Small tables with named rows and columns. After each table, cells are looked up by row and column.

Table Nipapeb
|  | Kot | Rir | Lireval | Rofot | Mutadok | Far | Mikubus | Lub |
|---|---|---|---|---|---|---|---|---|
| Vaman | 23732 | 60353 | 27083 | 25470 | 26926 | 67848 | 28497 | 49989 |
| Bis | 23741 | 66280 | 39023 | 36933 | 26240 | 50521 | 26451 | 60753 |
| Tenu | 33971 | 47965 | 16591 | 15370 | 35943 | 87729 | 37476 | 33750 |
| Vav | 43696 | 62628 | 69604 | 68964 | 43943 | 14050 | 43346 | 70969 |
| Tuvi | 63581 | 35459 | 43199 | 43381 | 61786 | 61774 | 61360 | 33955 |
| Lamikat | 52760 | 49740 | 57367 | 57111 | 52179 | 36460 | 51481 | 53722 |
| Nuge | 46084 | 51801 | 51594 | 51620 | 46969 | 41611 | 47482 | 53232 |
| Fopugug | 23906 | 57931 | 21889 | 20174 | 27177 | 75697 | 28909 | 45347 |
| Dorat | 71428 | 32207 | 50768 | 51527 | 68705 | 53980 | 68183 | 34322 |
| Zizo | 43411 | 49504 | 37150 | 36410 | 43894 | 61357 | 44763 | 44127 |
| Narur | 50639 | 49803 | 54066 | 53936 | 50596 | 40120 | 50398 | 52323 |
| Bar | 29129 | 60045 | 35223 | 34002 | 31309 | 57870 | 32276 | 53457 |
| Nezuga | 46441 | 51318 | 50640 | 49991 | 46971 | 44006 | 46707 | 52182 |

Lireval of Narur is 54066
Lireval of Vav is 69604
Mikubus of Zizo is 44763
Mikubus of Vaman is 28497
Far of Vav is 14050
Mikubus of Bis is 26451
Rofot of Tuvi is 43381
Far of Zizo is 61357
Lub of Bar is 53457
Kot of Fopugug is 23906
Mutadok of Narur is 50596
Mutadok of Dorat is 68705
Kot of Nuge is 46084
Kot of Bar is 29129
Kot of Tenu is 33971
Which row has the largest Mikubus? Dorat

Misi =
         Vipifu  Fekipo  Lobar  Mugivof  Fulu  Zuto   Vob   Pab
Kudo       4.72    2.03   4.84     2.96  1.74  3.84  2.72  4.07
Gusomu     2.00    7.51   2.10     5.35  7.86  7.72  2.08  5.57
Gepogur    5.92    3.97   4.92     4.73  7.29  1.03  3.38  4.07
Terofo     5.60    4.50   3.14     5.17  3.61  8.16  2.15  3.36

Gusomu, Pab => 5.57
Kudo, Vipifu => 4.72
Gepogur, Lobar => 4.92
Gepogur, Mugivof => 4.73
Terofo, Vipifu => 5.60
Gepogur, Pab => 4.07
Kudo, Mugivof => 2.96
Gepogur, Vob => 3.38
Kudo, Lobar => 4.84
Gusomu, Fekipo => 7.51
Gusomu, Lobar => 2.10
Kudo, Fulu => 1.74
Terofo, Fulu => 3.61
Terofo, Vob => 2.15
Gusomu, Fulu => 7.86
Gusomu, Zuto => 7.72

Seto =
,Futod,Fuzivin,Naru
Pof,2.1,2.7,7.8
Moz,1.0,7.9,5.9
Buzole,1.7,1.2,9.2
Nagami,9.1,2.4,4.1

What is the Futod of Pof in Seto?
2.1
What is the Futod of Moz in Seto?
1.0
What is the Fuzivin of Pof in Seto?
2.7
What is the Fuzivin of Moz in Seto?
7.9
What is the Naru of Pof in Seto?
7.8
What is the Futod of Buzole in Seto?
1.7
What is the Naru of Moz in Seto?
5.9
What is the Fuzivin of Buzole in Seto?
1.2
What is the Naru of Nagami in Seto?
4.1
What is the Fuzivin of Nagami in Seto?
2.4

Feb =
	Bidu	Kuzuda	Fod
Vud	84	96	95
Lebozu	47	23	54
Lugipad	72	84	76
Bupelab	50	70	66
Todeb	225	213	175
Nuzasab	176	150	8
Nogu	134	137	79
Lata	47	107	142
Lur	74	35	215
Pakat	164	153	210
Dudi	161	206	98
Lun	213	53	194
Gesufek	116	38	57

What is the Fod of Gesufek in Feb? 57
What is the Fod of Pakat in Feb? 210
What is the Bidu of Lebozu in Feb? 47
What is the Fod of Vud in Feb? 95
What is the Bidu of Bupelab in Feb? 50
What is the Fod of Nogu in Feb? 79
What is the Bidu of Lata in Feb? 47
What is the Fod of Bupelab in Feb? 66
What is the Kuzuda of Todeb in Feb? 213
What is the Bidu of Pakat in Feb? 164
What is the Bidu of Lur in Feb? 74
What is the Kuzuda of Nogu in Feb? 137
What is the Fod of Lur in Feb? 215
What is the Kuzuda of Nuzasab in Feb? 150
What is the Kuzuda of Lebozu in Feb? 23
What is the Fod of Lun in Feb? 194
What is the Bidu of Lun in Feb? 213

Table Kod
,Medana,Kagoz,Mos,Voma,Leg,Fubi,Rutuniz,Vuv,Vof
Pek,212,79,200,213,202,77,193,89,215
Vaz,60,206,179,188,63,58,72,224,154
Dedab,218,137,225,212,208,77,224,170,221

What is the Rutuniz of Dedab in Kod?
224
What is the Rutuniz of Vaz in Kod?
72
What is the Fubi of Dedab in Kod?
77
What is the Vuv of Dedab in Kod?
170
What is the Leg of Vaz in Kod?
63
What is the Mos of Pek in Kod?
200
What is the Mos of Vaz in Kod?
179
What is the Voma of Pek in Kod?
213
What is the Kagoz of Vaz in Kod?
206
What is the Leg of Dedab in Kod?
208
What is the Medana of Vaz in Kod?
60
What is the Fubi of Pek in Kod?
77
What is the Vuv of Vaz in Kod?
224
What is the Voma of Vaz in Kod?
188
What is the Kagoz of Pek in Kod?
79
What is the Vof of Dedab in Kod?
221
What is the Rutuniz of Pek in Kod?
193

Lise =
	Bagu	Fup	Mip	Kidep
Vogu	155	183	67	132
Mub	107	151	52	242
Vodiz	174	173	98	136
Salu	106	92	131	204
Luriko	64	125	53	183
Linofa	138	105	148	187

Bagu of Linofa = 138
Fup of Linofa = 105
Kidep of Mub = 242
Mip of Vogu = 67
Mip of Mub = 52
Fup of Vogu = 183
Kidep of Vodiz = 136
Kidep of Salu = 204
Bagu of Mub = 107
Bagu of Vodiz = 174
Kidep of Vogu = 132

Mafoluv
|  | Nale | Bodit |
|---|---|---|
| Dunosif | 159 | 165 |
| Pofub | 156 | 167 |
| Kolip | 155 | 18 |
| Kes | 159 | 225 |
| Vezevu | 157 | 214 |
| Loz | 155 | 115 |
| Daz | 159 | 237 |
| Bug | 156 | 18 |
| Leg | 155 | 130 |
| Pebibop | 156 | 237 |
| Refu | 158 | 107 |
| Logise | 155 | 214 |
| Purag | 157 | 75 |
| Sazo | 157 | 30 |

Bodit of Pofub: 167
Bodit of Kes: 225
Bodit of Pebibop: 237
Nale of Kes: 159
Bodit of Daz: 237
Bodit of Refu: 107
Nale of Vezevu: 157

Pov:
,Pag,Lebodo,Vabivep,Mozonu,Pamu,Muvosu,Parifo
Bomoso,18267,30139,2451,18142,34164,-6512,33082
Mitopi,23500,39122,14596,-14528,14508,13529,37516
Zenom,2117,-20503,28420,53701,9328,33588,4840
Damosi,14548,61835,18600,27763,6427,57208,-6762
Disata,4182,71595,6555,9546,6493,-62965,-1559
Los,4457,2618,2031,22827,32246,5284,13548
Sav,29015,23121,7034,23527,28070,21936,32275
Duzi,12375,19622,13060,22996,19492,23095,33609

Damosi, Muvosu -> 57208
Disata, Mozonu -> 9546
Los, Lebodo -> 2618
Bomoso, Pag -> 18267
Bomoso, Muvosu -> -6512
Bomoso, Parifo -> 33082
Disata, Pag -> 4182
Sav, Vabivep -> 7034
Bomoso, Mozonu -> 18142
Duzi, Lebodo -> 19622
Sav, Lebodo -> 23121
Mitopi, Mozonu -> -14528
Disata, Vabivep -> 6555
Sav, Pamu -> 28070
Duzi, Mozonu -> 22996
Duzi, Pag -> 12375
Disata, Parifo -> -1559
Mitopi, Muvosu -> 13529
Zenom, Parifo -> 4840
Los, Pag -> 4457
Which row has the largest Pag? Sav

Sedelo:
         Fad  Labe
Siz      158    57
Mig      252   222
Solorop  158   178
Ligum     62   185
Rumiguk   75   185
Popele    80   197
Ravisok  233    87
Venod    236   204

Ligum, Labe: 185
Popele, Labe: 197
Solorop, Labe: 178
Popele, Fad: 80
Ravisok, Fad: 233
Mig, Fad: 252
Ligum, Fad: 62
Solorop, Fad: 158
Rumiguk, Labe: 185
Rumiguk, Fad: 75
Ravisok, Labe: 87
Siz, Labe: 57
Siz, Fad: 158
Venod, Labe: 204
Venod, Fad: 236

Table Tanadaz
	Zil	Vun	Silizab	Gudalat	Besime	Pifame	Ruka
Gisigi	152	132	171	199	170	126	164
Bagu	147	158	195	154	232	158	130
Kib	153	168	206	188	172	144	178
Nepel	169	193	153	173	151	157	187
Bom	159	140	131	159	164	171	124
Dinot	195	173	121	145	226	134	180
Dol	111	176	192	177	206	195	125
Bugusa	169	194	201	147	198	155	171
Zopiden	165	158	167	179	168	156	175
Kefa	178	147	118	183	117	175	177
Kanap	126	233	55	195	184	51	153
Gasenik	176	191	191	150	188	161	190
Tefezef	198	217	233	142	248	147	198

Besime of Gasenik: 188
Besime of Gisigi: 170
Silizab of Kefa: 118
Besime of Kanap: 184
Vun of Bom: 140
Silizab of Bom: 131

